[[136 130 107 119 145 128]
 [128 129 103 114 116 128]
 [113 131 137 132 143 123]
 [123 127 142 135 141 127]
 [135 132 134 131 147 129]]
Counting starts at 0.
What is the entry in row 0 and column 2?
A: 107
What is the entry in row 0 and column 1?
A: 130
The top entry of the column that holds the largest entry is 145
The entry just right of the largest entry: 129
What is the smallest entry?
A: 103
What is the entry in row 1 and column 1?
A: 129
What is the entry just left of the largest entry?
A: 131
The entry directly below 137 is 142
The top-right entry -> 128
What is the entry directly below 103?
A: 137
What is the entry at row 2, column 1?
A: 131

[[140 107 129 152 154 148 140 129 126 129 131 128 133 115]
 [142 115 122 137 146 132 138 126 140 133 128 124 125 112]
 [139 105 130 157 152 150 142 130 136 132 119 130 130 115]
 [140 125 116 114 150 125 132 127 122 129 142 120 116 109]
 [144 106 126 157 146 143 142 131 149 133 119 128 134 114]
 [140 125 115 114 150 124 134 124 122 130 142 119 115 109]
 [140 114 128 144 152 147 140 127 127 132 132 130 129 115]
 [146 107 117 147 143 125 140 131 151 131 120 119 127 108]
 [145 114 117 142 144 125 139 129 149 131 122 120 122 109]]
Indices start at 0.
The entry in the bottom-right corner is 109
The entry in the top-right corner is 115
Read off the entry in row 2 and column 0.
Answer: 139
Read off the top entry of the column that holds the smallest entry.
Answer: 107
The entry in row 1 and column 0 -> 142
The entry directly above 108 -> 115
The entry in the bottom-left corner is 145
The entry in row 0 and column 2 -> 129
Read off the entry directly above the smallest entry.
Answer: 115
Read off the entry at row 0, column 0.
Answer: 140
Read off the entry in row 1 and column 2.
Answer: 122
The entry just right of the smallest entry -> 130
The bottom entry of the column that holds the smallest entry -> 114
Read off the entry directly below the smallest entry.
Answer: 125
The entry just right of 151 is 131
The entry directly above 136: 140

M =
[[127 120 119 137 131 133 123 125 127]
 [127 122 127 127 129 124 129 130 132]
 [129 125 104 150 129 145 112 119 127]
 [121 130 138 126 129 124 136 129 126]
 [123 133 144 112 124 116 140 133 133]
 [119 143 139 131 121 127 140 134 143]
 [133 120 124 119 128 125 124 126 123]
 [130 125 128 124 131 125 126 126 124]]
Find the last entry, reading row by row.
Answer: 124
The minimum -> 104
Find the third entry in reading order.
Answer: 119
The second entry on the diagonal from the top-right corner is 130
The second entry, reading row by row: 120
Find the last entry of the smallest entry's row.
Answer: 127
The bottom-left entry -> 130
Find the top-right entry.
Answer: 127
The first entry of the largest entry's row: 129
The 1st entry in reading order: 127
Find the top entry of the column that holds the largest entry.
Answer: 137
Find the 3rd entry on the diagonal from the top-right corner.
Answer: 112
Find the maximum.
Answer: 150
The entry just right of 139: 131
Find the smallest entry in the first column.
Answer: 119
Find the entry directly above the largest entry.
Answer: 127
Find the entry just left of 122.
Answer: 127
The 3rd largest entry is 144
Find the largest entry in the first column.
Answer: 133
The second entry on the main diagonal is 122
The largest entry in the last column: 143

[[111 126 111 146 105 114 111]
 [124 122 134 148 126 118 121]
 [105 137 120 148 100 122 113]]
Counting starts at 0.
The entry in row 0 and column 1: 126
What is the bottom-left entry?
A: 105
The entry directly above 113: 121
What is the entry directly above 124?
A: 111
What is the entry at row 0, column 2?
A: 111
What is the entry directly above the centre entry?
A: 146
What is the smallest entry?
A: 100
The entry at row 1, column 1: 122

Read these off the matrix that follows. Rows and columns are numbered from 0.
1) Which number is the entry in row 1 and column 0?
2) Which number is the bottom entry of the column that holds the largest entry?
3) Which number is the smallest entry?
4) Which number is the entry in the bottom-right corner?
5) Which number is the entry at row 2, column 0?
6) Which number is the entry directly above 151?
7) Which number is the entry directly above the largest entry?
8) Which number is the entry just left of 137?
[[124 125 122 131 146 133 150 137 143 143]
 [116 128 129 141 136 155 130 125 140 142]
 [124 131 136 123 115 119 108 114 116 116]
 [120 133 143 127 116 122 109 104 118 120]
 [147 125 119 120 125 110 130 145 121 121]
 [139 128 126 120 117 110 122 134 116 113]
 [145 125 114 121 133 116 139 151 126 122]
 [147 125 121 119 123 110 129 142 120 120]]
1) 116
2) 110
3) 104
4) 120
5) 124
6) 134
7) 133
8) 150

Questions about the matrix below. Indices start at 0.
1) Report the entry in the top-left corner.
2) Report the entry just right of the largest entry.
3) Report the bottom-right entry.
4) Report the entry in row 0 and column 1.
5) Report the entry just right of the smallest entry.
6) Report the entry in row 0 and column 2.
7) Report the entry in the bottom-left corner.
8) Report the entry in row 2 and column 1.
[[131 121 134 106 136 137 129 135 135 110 132 124 126 118 116]
 [158 121 134 122 124 150 121 134 136 120 132 131 123 122 121]
 [111 125 134 124 121 126 140 138 132 136 113 133 124 132 131]
 [118 132 134 108 120 122 137 129 139 133 124 124 127 134 122]
 [108 124 124 119 138 124 134 133 134 133 125 119 136 132 140]
 [134 134 126 136 129 133 116 123 140 109 143 128 135 115 115]
 [151 128 133 143 124 139 127 134 123 124 126 136 118 125 124]
 [120 132 128 143 134 120 123 125 127 114 132 131 128 118 122]
 [148 119 133 120 130 144 130 139 130 136 126 126 123 134 136]
 [134 129 121 107 130 127 123 119 132 133 142 114 142 132 129]]
1) 131
2) 121
3) 129
4) 121
5) 136
6) 134
7) 134
8) 125

m =
[[118 113 122 127]
 [122 135 143 119]
 [104 135 148 147]
 [121 142 106 140]
 [144 111 111 150]]
Report the entry directly below 119.
A: 147
The first entry, reading row by row: 118
The 3rd entry, reading row by row: 122
The entry directly below 143 is 148
Report the entry directly below 127.
A: 119
The bottom-left entry -> 144
The fourth entry, reading row by row is 127
The first entry in the row that holds the smallest entry -> 104

data = [115 131 154 140 154 113 137 139 118 147 121]
Give the last entry.
Answer: 121
Give the 2nd entry.
Answer: 131
Give the entry just left of 147.
Answer: 118
The 3rd entry from the left: 154

a = [111 100 114 138 145 151 144]
The median entry? 138
The entry just right of the centre entry? 145
The entry just right of 100? 114

Read these off the table that follows. Counting starts at 0.
1) Give the entry directly above the largest entry.
2) Give the entry in the top-right corner.
3) Give the entry directly below 146.
4) Give the bottom-right entry.
5) Give the entry at row 1, column 1.
6) Give the top-left entry.
7) Give the entry just left of 111.
8) Give the entry in row 2 and column 0.
[[129 127 136 123 122 138 117 131 143 131]
 [133 117 120 134 131 124 128 125 111 123]
 [120 117 123 129 121 136 143 132 127 127]
 [124 149 131 127 123 124 129 127 129 136]
 [130 117 131 129 136 134 116 137 119 121]
 [126 129 132 126 116 142 121 118 127 136]
 [136 146 133 126 118 130 126 127 134 125]
 [128 119 126 122 131 125 112 125 141 121]
 [124 114 129 128 137 126 117 135 136 136]
 [141 124 128 130 114 134 133 125 139 126]
 [135 132 128 123 118 132 120 123 139 115]
 [147 124 129 137 130 124 125 136 122 126]
 [128 142 133 126 120 130 121 119 131 141]
 [136 118 124 125 128 128 130 126 137 110]]
1) 117
2) 131
3) 119
4) 110
5) 117
6) 129
7) 125
8) 120

Questions about the array below. Counting starts at 0.
1) Read off the entry in the top-right corner.
2) Read off the bottom-right entry.
3) Read off the entry in row 0 and column 1.
4) Read off the top-left entry.
5) Read off the entry in row 2 and column 1.
6) Read off the entry at row 0, column 2.
[[124 127 144 129 113 115 142 125]
 [120 155 132 116 142 117 117 138]
 [125 120 154 123 126 127 136 116]
 [123 125 142 129 115 116 144 128]
 [119 140 144 121 145 129 115 133]
 [117 144 145 122 145 130 116 131]
 [118 155 131 121 143 119 119 135]
 [122 125 142 129 115 117 144 127]
 [117 155 132 121 143 119 118 136]
 [124 127 144 129 112 115 142 125]
 [121 154 132 116 143 116 117 138]
 [122 119 155 123 125 128 136 116]
 [120 155 132 116 142 117 117 138]
 [126 127 144 130 112 114 143 126]
 [126 128 144 130 112 115 143 125]
 [120 155 132 115 142 117 117 138]]
1) 125
2) 138
3) 127
4) 124
5) 120
6) 144
